Look-ups in named tables: a row name and a column name give one cell, copied from the table.

Tak:
         Mun  Nabi  Vut  Sedo  Duvir  Fup
Kirov    165   105  131    79    118  121
Daket    143   132  154   103    104   96
Liravim   82   130   90   152    135  145
Los       94   167  130   149    114   90
Loz      145    78   82    81    137  177
Buzok    141   169  209   149     95   25
Lizope   148   131  133    98    117  100

Duvir of Kirov is 118
Fup of Kirov is 121
Nabi of Kirov is 105
Vut of Liravim is 90
Duvir of Loz is 137
Vut of Los is 130
Fup of Daket is 96
Sedo of Liravim is 152
Row with the largest Mun: Kirov

Table Ziva
	Gisal	Rezak	Rakar	Kesif	Kemu	Dede	Fumun	Pige
Vik	172	83	116	109	136	198	203	129
Kuleb	183	156	94	160	196	170	123	190
Mesiko	174	134	144	88	159	110	169	163
Sed	182	187	123	142	155	112	133	148
Pokesa	121	215	119	191	171	146	124	210
Dud	108	204	144	102	10	179	127	88
Zipuzas	102	85	41	91	87	88	110	144

What is the Kemu of Pokesa in Ziva? 171
What is the Gisal of Zipuzas in Ziva? 102
What is the Fumun of Mesiko in Ziva? 169
What is the Pige of Pokesa in Ziva? 210
What is the Kemu of Dud in Ziva? 10
What is the Fumun of Pokesa in Ziva? 124
What is the Gisal of Kuleb in Ziva? 183
What is the Pige of Vik in Ziva? 129
What is the Rakar of Pokesa in Ziva? 119
What is the Dede of Pokesa in Ziva? 146
What is the Rezak of Kuleb in Ziva? 156
What is the Gisal of Mesiko in Ziva? 174
What is the Gisal of Sed in Ziva? 182
What is the Fumun of Dud in Ziva? 127
What is the Kemu of Mesiko in Ziva? 159
What is the Fumun of Vik in Ziva? 203
What is the Fumun of Kuleb in Ziva? 123

Table Vuli
,Kobaz,Fogama,Lomiku,Tirulo
Far,-2200,1314,2510,-1494
Gani,-451,-2090,261,-218
Bovora,1547,-3068,-7003,155
Pudugun,5307,-1820,-8753,4351
Gimuzes,5116,379,5542,4494
Foze,243,-6613,-346,-5493

Fogama of Pudugun: -1820
Kobaz of Foze: 243
Fogama of Gani: -2090
Lomiku of Pudugun: -8753
Tirulo of Foze: -5493
Kobaz of Pudugun: 5307
Lomiku of Bovora: -7003
Lomiku of Gani: 261
Fogama of Foze: -6613
Kobaz of Gani: -451
Kobaz of Far: -2200
Kobaz of Bovora: 1547
Tirulo of Pudugun: 4351
Fogama of Gimuzes: 379
Tirulo of Bovora: 155
Fogama of Far: 1314
Lomiku of Foze: -346
Lomiku of Gimuzes: 5542
Tirulo of Far: -1494
Fogama of Bovora: -3068

Tusupo =
	Vogani	Todusis	Vod	Neb	Vep	Fomim	Fimila
Rim	-1496	2448	1647	-1022	-1929	2284	4465
Demefug	-435	-1411	1164	-3354	-1331	-1681	-922
Vil	-407	-2485	1091	-2108	-4093	1256	-2768
Lok	2975	7	2414	-3628	2704	-1075	829
Sep	-2003	413	193	-3151	2853	371	-222
Goseli	-3160	-550	750	-390	6096	-2264	-626
Lis	682	2294	-289	76	-381	-6165	3404
Dis	-4175	2100	1418	-3287	-1629	798	1688

What is the Vod of Dis in Tusupo? 1418
What is the Neb of Lok in Tusupo? -3628
What is the Fimila of Dis in Tusupo? 1688
What is the Vep of Dis in Tusupo? -1629
What is the Neb of Lis in Tusupo? 76
What is the Todusis of Vil in Tusupo? -2485
Which row has the largest Fomim? Rim

Table Fafavab
,Mupepa,Lod,Dod,Subu
Koben,252,113,47,81
Tefopo,87,226,42,200
Rizefon,95,125,18,180
Raponaz,146,188,120,216
Dinez,245,129,71,103
Pizove,158,36,171,180
Fes,189,30,156,214
Pebabod,149,145,144,152

Tefopo, Subu => 200
Fes, Mupepa => 189
Pizove, Mupepa => 158
Fes, Lod => 30
Koben, Dod => 47
Pebabod, Lod => 145
Pizove, Subu => 180
Rizefon, Mupepa => 95
Koben, Subu => 81
Tefopo, Dod => 42
Tefopo, Mupepa => 87
Row with the largest Subu: Raponaz

Table Keniro
        Rasu  Supafe  Paditar  Sumamad  Vulimu  Nipil  Gep
Big      126      76      145      202     137    187  131
Nid       71     206       85      201     151     42  134
Per      141     183      163      151      48     42   54
Zezela    56     118      194       89     133    131  157
Bez      100     196       93      104      57    139   84
Vola      56     137       47      160      70     44   49
Gon       44     185      162      167      45    105  194
Bul      112      96       48       59     177    147   89
Gilis     62     174      181       45     192     66  114

Sumamad of Bez = 104
Sumamad of Gilis = 45
Supafe of Big = 76
Paditar of Gilis = 181
Rasu of Gon = 44
Gep of Big = 131
Sumamad of Big = 202
Nipil of Gon = 105
Rasu of Bez = 100
Sumamad of Nid = 201
Supafe of Nid = 206
Vulimu of Bez = 57
Supafe of Zezela = 118

